Each path is a new rotation, seen through one point. The rows after it are directions, each followed by how far the rotation turns it, in degrees per step (0 if it stays put).
Each turn is a multiple of 5 degrees from 10 to 175, or 0.
Each row of a path follows its step; steps can be skipped.
path 1
step 0: [ -5 -19 -19   7   2 -12 -14  -8 -15   2  -5  -9  -3  -1  -5  10   6  22
   2   9  -2   2  -2  -8   2  -1  45  12  -3   8  13   1   7  -2   4 -12
 -13  -4 -11   0   7  -4  -1  15   4  -1  26   8   6  21  -9 -10   4   4
 -10 -18 -18  12   6 -14  16]
step 1: [  6  -2 -12  14 -10 -15   9   4   5  -5   6  11  31 -19 -14  10  19   6
   4 -19 -14  -8  -2   0  -9   3  19 -20  -5   7  -4  -4  -5   4  -3   4
  -8  22 -12 -10  -2 -10 -13  -2   7  10  10  30   0   9 -15  16  13   1
 -16  10 -11   1   6  -8 -11]
step 2: [ -2   6 -16  -5   5 -26 -20   2   9 -15   6  -4 -17  -5   3  10   0  27
   6  10   7 -12   9   5  -4   2  22 -17   7  10  -7  -7   2  -1  -7  -6
   0  12  -3   4  13  -4  20   7  10   7  -7  30 -29  -7   3 -13  10   6
 -11   4  -4  13 -21   3 -10]
step 3: [ 14  -9   0  -1 -20 -27 -18  -7 -21  15 -19   3   8  -3   4 -10  15  19
   3   6  -5 -18   1  -1   9   8  19   9   1  27   3   0  28   0   6  -4
  -5  10   0 -12  15 -15 -15  -1   1  -3  -2  12  -7   5  10  -6  11  13
   4   2  -8  10  22  -6   6]
step 4: [ 12  -8 -27  15 -10  -4   2   6  -7  -5   2  14  17 -18   4   0 -12  21
  -4  -2   4   6  -7 -10  10   6  32 -15 -14  12   2 -11   4  -3  -7  -2
  -8  10 -14 -20 -13  -6   8  15   7   7  18   9  -6 -12   3   6  11  -3
  -1   0  31  -3   5  -9 -17]
step 5: [ 13   1  -3   4   3 -10 -27  15  -7  -1 -14  12   7 -17  -9   2   7  24
   0   3   8 -14   6   2  -8  -2   1  -2   5 -14  -9  -9  -4  15   8   3
 -12 -13   1  10   9  -4  14  20  10   3  16  34 -14 -18   9   9  24   5
   8  12 -19   1   5  -1 -12]
step 6: [ 10  -1 -24   0 -11 -11   1 -10  -5   8 -31  12 -13   5 -18 -11  11  25
   2   0   7 -19  19   6  14  -2   8  -1  12  27  -5  -6   8  -3  -2  23
   9   6  -8  -3 -18   7  11  -9 -13   7  -2  10 -18  -4   7   4  12   6
  -2  -4   1  11  12 -15  -5]
step 7: [ 14  -5  -5   5  -8  11  -9 -12   0 -19   0  34  21   0   3  -2  -4   1
   9  16   9   4   7 -13  13   6  17 -19  -8  13  -1 -17  18 -12   2  -2
   0 -12 -18   0  10  -7  12  21 -13  13   3  13   5   0  25 -10   3   7
   4   6  -1   5  21 -11 -10]
step 8: [ -4 -25 -18  -4 -36   7  -7  18 -15   9 -11   5  19 -22 -11   1  -1   6
   1   4  27  -5   6 -10   7   6  13 -10   5  -3  -6  17  -5  -5  -6   3
   5 -12   4  14  -5  -6  17  12   3   4   8  10  -8 -25  -5  10  10  -2
  -1   0 -22  10   1  -6   0]
step 9: [ -2   7 -21   3  -3 -18  -6  -4  -4   2 -10  14  -5  -1 -20   3   4  15
  23  -7   2  18  11  13   9 -13  16   0  18   2  -4 -17 -10  -6   4  -9
  12   1  -6  -4 -12   5  15  -9   0  17  14  -2   8 -10  21  10   8  12
  -3   7 -31  -6  12 -29  -1]
step 10: [ -9   1 -23  -1  -7   8  -4  14  -2 -27 -12  19  19  -1   1  -2  12   0
   8  -4   4 -13  42  -6  16  -3  16 -14   8  22  -3 -12  12  -3   5   6
  -4   3   8   7  13  -2  10   7   6  18 -14   2  15  13  -9 -12   0  -3
  -1   3 -15  -3   9   1 -11]
Directions:
[  1  -3  -6   2   1  -1   2   1  -3   4   2  -1 -10   3   0   5  -1  -3
  -1   2   1   0  -3   0   0  -2   1   1   6  -4   1   2   1   0   5   3
   3  -4   1   0   4  -1   0  -2   4  -3  -4   0  -7  -6  -1   0   4   4
  -4   4  -3  -2   3   1  -3] => 115
[-1  4 -1 -1 -1  3  1 -2  0 -5  2  8 -5  3  0 -3  6  5 -2 -1 -5  2  4 -2
  4  0 -4  1  3  3  3  5 -5  0 -2  0 -1  4  0  3  3 -3 -4  0 -1  2 -7  3
 -4  0  4 -3  1  3  2 -2  0  3 -2  2  0] => 90
[-1 -1  3 -6  1 -1  1 -2 -1 11 -2 -4  0  1  0 -2  0  6  0  1 -7  5  3 -2
  0  1  3  5  6  2 -2  1  3 -2  2  1  2 -1 -2  2 -5  3 -2  0  0  0  6 -1
 -4  0  0  2 -1  2  4  1 -4  5 -1  3  4] => 125
[-6 -8 -1 -1  0  2 -3  2 -2 -1 -1 -2  2 -1  1 -6 11 -2 -2  0  1 -5  0  4
 -1 -1 -5  3  2  0 -2  0 -2 -6  2 -1  1 -1  0 -1 -1 -5  1  1  4 -8  3 -1
 -3  3  0  1  1 -1  0 -1  1  3  2 -4  1] => 140
path 2
step 0: [-24 -16   4  -4  -1  -2  -9 -12 -11 -17   1  -9  19  -7  -5  -1  -1   7
  14 -17  -4   6  11 -35  -9   4   1 -10  23  -5  21   7  -5   6   8   5
   2   6  16   7   2   5   4   6  21   7  -9  30 -15 -15   6  18  -5 -23
  -3  -7   5   8  11  -3  -4]
step 1: [ -1   2  16 -10 -10 -22   1  -4  10 -21  -7 -14  21  -7   4  -2  -6 -16
   5  10  -4   1   8 -10  18   2  -1   1  18  -8 -14  16 -12  16  -3   3
   2   6 -10  -3 -35  -7 -11  13  22  11 -21   0   6   0   6  -5   2 -11
   3  23 -14 -10  16   5 -15]
step 2: [ -7  -6   2  19  -3  -4  -4  21  -8  -6   4   5  -4  -4   1  -1  -1   6
 -13 -24  19   9  -5 -13   1  -7  -4  13  -6 -10  -1  23 -13  -2  -5  14
   9  13  -6 -18 -13 -12  -6  19  16  12   7  12   9  15  30  24   8 -20
  -2  -1   6   7  18  -5 -16]
step 3: [-14   2  16   9 -15 -15 -16 -16  -6   0  -7  -7  10   9   1 -15 -13   6
  11 -14  -1   6   4  -9  -8   2 -16 -12 -20  14  14  13 -11  22  16 -10
  26  20  -6   0 -11  -6  14  25   4  -3   5   9 -11   6  15   1  -9  -9
  -5   9 -16 -21  -4   7  -8]
step 4: [-11   8 -16  -5  -2 -17  -4 -18   5  -3  12  11 -13  -4  -2  17  -5   0
  14 -14 -10   2 -15 -21  -7  11 -16  -6   0 -12   0   2 -20   1  24   1
   8   0 -15 -14   1  -4 -14   1  20  10 -12   8  -2 -16  11   7  17 -11
   6  21 -18  13   5  12 -28]
step 5: [ -6  -6   7  11 -11  -8 -28   7   5   1 -23 -11  14 -15   9  22 -13   1
  -3  11   5 -12  -6   2  -6  -7   7 -12  -4  -2  -8   6 -25 -13  10  -4
  21   3   0  -7 -29  -6  -5  -3   3   4  15  -2 -11 -19  20   7   7 -28
 -10   4 -14   7   7 -15  -6]
step 6: [ -1  -1 -14 -11  15   0 -17  -9   2  -1   8 -15  18  24  -7  -8  -8 -15
   7 -17  19  -1   4   0 -17   7   1   4  16   3  25  17 -19   8   9  13
  21  18 -11 -15  -4   9   4  15   3  -9   2  -7   6  -4   7   6  16 -28
   4   7  -7  15  10 -13   0]
step 7: [ -9  -9  15  15   2  -1  -6 -12 -18  19 -10  10   5   3   1   9  -5   2
  22  -7  -1   2 -10   2 -12  -6  11  14  14 -13   2  12  -2  12  14   1
  -3  12 -22   7 -16  -1   1  -5  18  10 -15  10  -2  -6  -1   8  -1 -29
  21  18 -33 -18   2 -14   2]
step 8: [ -7  22   8   2   6  -7  -1 -10   2   4  -4   4  20 -19  -6   1 -15 -11
  -3 -19  -9 -11  -3  -1   4   7   8  -9  16  -1   8  15  -1   1  22  -1
  12   2   2 -13  -5 -15 -14  -7  -5  15  -6   7  28  -3  34  15   8 -20
   9 -23 -14  -4  17   3   0]
step 9: [-12   9 -15  13  -4 -13 -18 -13 -12  -8  -8  -9   6   2  -1  -7   5   1
   9  -8  24   8   6  -6   9  -4   2  -1  27 -16   5   8   0 -12  -5 -19
  12  15  11  11 -10  12  13  19  -3  16  -1   1   0 -23  17  12  -8 -33
  -5   1  -8 -15   1   9 -18]
step 10: [-20   6  -4   5   8 -16 -18 -20 -18  -3  12  -8  11  -3 -19  -4  -5 -21
   4   4  -4  -1   7 -21   9  -6  -1   4  -6  -3   1   5 -17  16 -16   5
  14   8  -3  -1  -1  15 -19  -6  25  17  -3   0  -2  10   7  -1   6  -7
   8   0 -24 -12  28 -18 -14]
Directions:
[ 0  0  2 -3  0  1 -3 -3  2  1 -3  2  0 -1  0  2 -2  4  3 -2 -5 -8  0 -1
 -2  0 -4  1 -2  5  2 -2  5 -1  6 -2 -8  3 -3 -3  0  2  4 -2 -1  5 -6  2
 -2  2 -2  3 -1 -2  0 -5  1  0  0  5 -4] => 90
[-2 -3  3 -2  2 -3  0 -1 -2  4  2 -4  3 -1 -3 -5 -1 -1  1  1 -1 -1  1  1
 -3 -1  3 -2 -2  9 -1 -4 -6 -1 -1 -3  1  1  2  7 -7 -8 -1 -7 -1 -3  2  0
  2  2 -2  2 -1  4 -1 -1 -2 -2  3  0 -5] => 155
[-2 -2 -2  1 -4 -2  3  5 -2 -3  4  0 -2 -3  3 -3 -1  1 -1  3 -1  1  6 -6
  1  0 -6 -2 -1  3 -9  0  4  3  1 -2  5  0  0 -1 -2  1 -2  6  4 -1  0  3
 -3  6 -4  4  0  0 -2  0  3  1  5  5  0] => 35
[ 6  0 -2 -1  2  2  2  2 -1  3 -1  2 -1  0 -3  2  0  3  2  3  3 -3 -3  3
 -7  0 -2 -2  6  3 -1 -4 -1 -2  8 -5  5 -1 -1 -3  0  1  0 -3  2 -7  1 -3
 -1  0 -4  2  4 -6  2  2 -3  2  2 -1  9] => 40
path 3
step 0: [ -6   6   9 -17   3   1  -1  -4 -20 -12  11  -1   0 -15   5   3 -10 -11
   1 -16  16   5  18   0   5  19  -2  14 -16 -13 -19   7  18   7  -9  -7
   3  10   8  -7   6  -8  -3  17  -8   2   2  11 -12  -7   5  13  11   2
  -8  11 -33   3   4 -17  18]
step 1: [ -8  -5  -2   5  -1 -14  -2 -11   7   5 -24   3  17  -4   3  -2  16   9
   8   4   0   1 -10   5  10  -1  22 -11  -6   8  -5  -2   3   4 -19 -16
 -12  18  -4  24  11  11 -19 -11 -10  -1   8   1   0  -3   2   1  -7  -1
 -17  -7  30  -4 -14 -11  20]
step 2: [ -6   2 -10  -4   8  -1   9   3  11 -16  28  11  -8   8   4  14   7   3
  -7 -14  -3  17  -7 -10 -15  12  -7  -1  10  -5  10  -6  11  13   4  24
   3  17 -13 -16 -10  -3   7  -2  27   3  -4  -2  -3   3  13 -10  17 -18
 -15  13  14   3   0 -17   7]
step 3: [-12 -21  14  -1  -9  -2 -10   6  -5   3  -1  11   9 -10   0 -29 -12   8
  14   3  14  -4 -11  -6  17  -3  -2  -8  -1 -10   6  -8 -12  -7 -21 -18
   4 -10  -5 -27   5 -11  -2  12 -13   7  16  11   3 -11   6  -5  19   4
  -4  14 -11 -15   4  -6  11]
step 4: [  2  -3   3 -10  13   8  18   3   8  -3 -12  -3   4 -12  -6   8  26   9
  21   3  -6  -3  16 -10  -8  -3  13  -3  -9   2 -15   6  -8  -7   3  25
  -5  -9 -22   7 -13  14 -10  -5  -1  -4  -3  19   5  -3   8  11   5   0
  12   9  34 -14 -14   4  -3]
step 5: [  6 -11  -3  -4  -1   8  -8  13  11 -30  -5  -2 -15  15  -6  23 -17   8
   6   2   0 -14  19  -9  13   4 -16  -3   0  12   9  -3   0   3  20 -10
   5  16   4 -18  -9  -9  17  17  -5  -9  -3   0  13  -2   4 -15   9   2
 -17   0   0  10   6 -14  11]
step 6: [  0  -5   8  -2   0  -5   2 -10 -14   4  11 -30   3 -19 -13 -11  -1   2
   7  -6  10  -5  -8 -10  12   7  -5  -8   9  -9  -1 -27 -19   3 -13 -14
 -19   4  -1   4  -4   2  -5  -6 -12 -10 -10  -6   5  -2  -3  -1   8   0
   4  13  -1  -5 -27  36  10]
step 7: [  3   5  16   6  -2  22   8   3   5  -9   9  12  21  -6  15  23   3   8
  12   2   2  -2   9   5 -20   5  16 -12  17  18   1  20   8   4  -3  15
  -5   7   5   6 -23  -2  14   6  -9  10  -4   6   0 -20  20  -9 -17  -7
   7 -10   1   4 -11   7  -4]
step 8: [ -6  -7   6  11  10  -7 -15  -2   0  -9  -3  -1  -4   7 -30  -5   7  12
 -21  14  12 -16   1   7   6  -2  -1   8   2  -6  11   4   2  31   1 -12
   8 -15 -19  -2   4   3  25   6 -11 -18  -3  -6 -20  13  13 -11   6   7
 -11   1 -11  11  -1   1  11]
step 9: [-10  11  -7   2   1   9   7 -15 -17  -2  -8 -11  -5  -8  13   1   7  19
  17  -7 -17   4  -1   8 -15  -6  13   8  10 -11  26  -7  -3  -3 -20   3
 -10  11  -6 -13 -11  -3 -10  -1   4  -9   7   4  -6 -12 -25   8  15   8
  19 -10   1  14   0  25   6]
step 10: [ 10 -10  -5   7  17   4  -2  26  16  -9  -7   7  -4  15  -1  -9  -6   3
  -4  19  24   1   3  -7 -10  -8  -3  18  15  15  24  10  -3   0 -10  16
  10   9  -2   8   2   0   1  -9  -8  27  -3  -3   9  -3   8 -18 -17  10
  -1  -4   7 -10   8  12 -12]
Directions:
[-1 -4 -2 -4  3  5 -1  7 -5 -1 -1  0  4  4  3  2 -6  6  3 -1 -3  5  0  3
 -1  5 -2  1 -1  1 -4  0  1  0 -1  1 -4 -1  1  2 -3 -4  1  3 -2 -1  4 -8
 -2 -3  1  1  1  0 -1 -6 -2 -4  6 -1  0] => 155
[ 1 -3  1 -1  2 -6 -2  2  3 -2  3  3  3 -5 -4  3 -1 -1 -2  1  2  2  3 -2
  4 -5 -5  0 -5  1  7  6  4  1  4  8 -4  6 -2 -2 -6 -2  3  0  3  4 -1 -1
 -1  2 -1  0 -3 -1  0 -2 -4  0  1 -1 -1] => 135
[-1  0  0  2  0 -3  4  4 -1  0  5  7 -2  5 -1  6 -1  2  2 -9  4 -2  2  0
 -6 -4  3  1 -2  5  1 -1 -2  1  1  6  1  2  2  2  3  1 -3  2 -2 -2  4  0
  1  0  0 -1 -1 -2  3 -3  5  2 -6  0 -6] => 135
[-2 -3  0 -4 -1 -1  0  1  9  5 -2  7  0  5  2 -1 -1  2 -2 -3 -1  6  2  3
  1  0  1  5  4 -6  4 -1  1  2 -4  1  4  2 -5  1  1 -6 -3 -4  0  1  0  4
  0  0  0  2  3  6 -1  2  3 -3  1  0  2] => 45
[ 2  2 -9  0 -2  1  2  2  1 -3  5  2  3  3 -3 -4  0 -1  3 -4  2  2 -4 -3
  3  4 -1 -2  2 -1  5 -4  0  2 -2 -5 -4  3  1  1 -3  2 -2 -3  2  3 -4 -5
  4 -2 -4 -6 -1  1  4  3  2  3  5  1 -2] => 95
path 4
step 0: [ -6  17  11   7  13 -13 -11   8 -15  13  17  -9  -7 -10  14  -1   0  -9
 -24  -4 -12   3  13 -11  -5  27 -19 -33  15   4  -9   3  -6  13   6  -1
   5  -2  12 -12   3 -11  -4  16 -11  14   4  -2 -13 -21 -26   4  -2  11
 -11   8  10 -10  12   5 -16]
step 1: [-17  -2   6 -10 -13   1 -25  -7  -4   6  13  22   6   2   8   0   6  -2
 -28   7 -12 -14  -1 -16  18  -9 -14  10   3  20 -29 -15  -1  -2   5   4
   0 -28  11   4 -10  17  -9  20  -9   7 -13   3  13 -10  -9   9 -14   2
  -8 -21  -8 -15  -5   4   1]
step 2: [ 13   9  -3 -12 -19  23   2  -4   8 -20  19  27   1   2   3   3   1   2
  -3  12 -17  -2 -18   0 -14 -11 -11  -2  -7  -9 -27   9 -12  13  -9 -18
   1   7   3 -24  31  27 -13  -9   8   0  -9   2  -1   5 -16   7   1  -4
   3   2  -5 -13  -8  13  -4]
step 3: [-13   5   3 -13 -12   3 -12   6  12 -29 -13  -8 -19   5  -6 -11  -5   2
   3   3  -6  15  -4  13   9   7  -6   5  -2   2 -31   8   7 -14  -3 -10
 -14 -12   3 -16  11   0   4 -19  -1  -5  -4  -7 -40  16  21  -4  -9   1
  -6   3  21 -21  -4   2 -18]
step 4: [-14  10 -11   3  10  15   4   8  -6   1   1 -19   0  -6   1  23  -7  10
  -8  13  16 -11   2  27   9  12  19  17   6 -21 -10  -3   9 -15 -18 -12
  21  -6  14  -5   1   0  -3   6 -12 -20 -11  15 -16 -16  -1 -12  -3  11
  17  -2  15 -24  19   5  -5]
step 5: [  4   2 -24  -1  -2   9 -13  34 -18   9   8  23   0  -4   9 -10   5   3
  -6 -27   6  -4   9  17   2 -14   7   7  20   4   3   3   2 -29 -14   3
  -9  -5 -22  -9   4  -7  15 -10 -11   0 -20  12   6 -10  -8 -14   3  16
  -7   1   7  -5  17  14  16]
step 6: [-12 -17   0  -5  14  -3 -19 -10 -23  -5  21  -5 -16 -11  11   9  -4 -29
  13   0   2   8 -11  -6  -1 -31  15   8   4  -1  -6   4 -13 -16  -3  -6
   2   1 -21   9  18  -1   1   3  -1   3  -8   5   9  24 -22 -22  18   7
 -12  13  -7  -4   5 -11  -6]
step 7: [ -8  -1  -5 -16 -14   4 -11  17  -5 -25   1 -14 -14  -8  -3  -1  -9  -9
 -16  -3   3  15 -39   3   2   2   2 -14 -20  11  17  15  -5  12   8 -12
  -3  16  -2  19   5 -19  -2  26 -18  -8  -2 -22   8  -3  -7 -19   9   7
  -8 -10  -3  -5   1   8  -3]
step 8: [ 14 -15 -13   3   3  -6  -1 -16   8  13  13  -6 -31 -13   1   9 -11  11
 -17  11  -4  11  14  15   9  30  -8  -4  -4  16  -3  -3  -1  29   4  12
  -5  -3  -2  -2   4  -7  17  20  -5   4 -24 -12  -8   0 -20 -11  19   1
  -6 -15  12 -10  -8   7   7]
step 9: [ -7   7  -9   6 -12  -5  -1 -34   9   2   3  16   2 -10   1  18  24  10
 -29 -25 -12   9   5  -3  15   1 -20  -1   8  -4 -13  23 -15 -10   8   9
  11   2  -3 -10 -20  -8  -1  10 -21  -4 -16   4  -1  -1 -18  -1  -2   9
  12   5  -4  -8 -23  -5  -3]
step 10: [ -3  -1   8  -1   1  12  -3   5  13   0  -1  29  -6  -9  10  -4  23   3
  -3   1 -11  21   0 -24  -6  -3   5 -17   4 -11 -14   0  11  18  19 -17
 -20 -12  -1 -13   2  19   7  18  -5  -5 -10  33  -1  -1  -4 -10  -1  16
  13  13  -7  -6   0  -1 -33]
Directions:
[ 2 -1 -4 -1 -4 -3  4 -2  2  3  6  4 -2  1 -2 -2  5 -2  6 -4 -3 -1 -5 -1
  0  1  0  5  4 -4 -2  2 -4 -1 -4  4 -2 -1  1 -4  0  1  1 -5  0  1  3  2
  7  5 -2 -4  0  1  1  2 -2 -1 -7  3  1] => 100
[-4 -4  4  2 -1 -2  1  4  1 -3  4  5  1 -1  8 -2  1  1 -2 -1  0 -3  5  1
 -2 -6 -1  0 -6 -2  6  1  4 -4  1  4  3 -3  0  2  3  6 -1  0 -2  1  0  1
  3  2 -2  2  1  3 -3  1 -6  0  0  1 -6] => 80
[ 4  4  3  0  4 -1 -2  1 -7  0  4 -3  0 -1  0 -3 -9 -4  2 -6 -1 -5  1 -1
  2 -2  1  1  1  6  0  2 -5  4 -1  1 -3  1  1  2  0  0 -1  7 -2  1  4 -4
  5  2 -1  5  0  4 -2 -1 -3 -2  2  1  0] => 55
[-3  4 -2  0  0 -3 -2 -2  0  3 -2  1  0 -3  4  4  1  2 -1 -2 -6 -6  4 -8
 -3 -3  2  2  2  4  1 -1  1 -2 -3 -6 -1  1 -4 -4  1  1 -1  3  0 -1  1  2
  7 -5  2 -5 -3  2 -3  0  6  6 -1 -2 -2] => 80
[ 1  6 -5 -2 -1  4  3 -1  2  0 -2  0  2 -4  0  0 -4 -5  6  1 -3  2  3  1
  6 -6  4  1 -4 -2  3 -5 -2 -3  1 -1  1 -2  1  4  1  1  5 -3 -1  3  3  2
 -4 -6  0  0 -2  3 -2  5  2 -2 -3  3  1] => 45
[ 0  0  5 -4  2  6  2 -5 -1 -3  4  1  5 -3 -2  5  0  2 -2 -1 -1 -5 -1  1
 -5 -2  1 -1 -3 -2  6  2 -5 -3 -3 -3  2  2  4  2 -3 -2 -5  0  1  0 -2 -4
  0 -1  1 -5 -6  2  7  1 -3 -3 -2  0  3] => 145
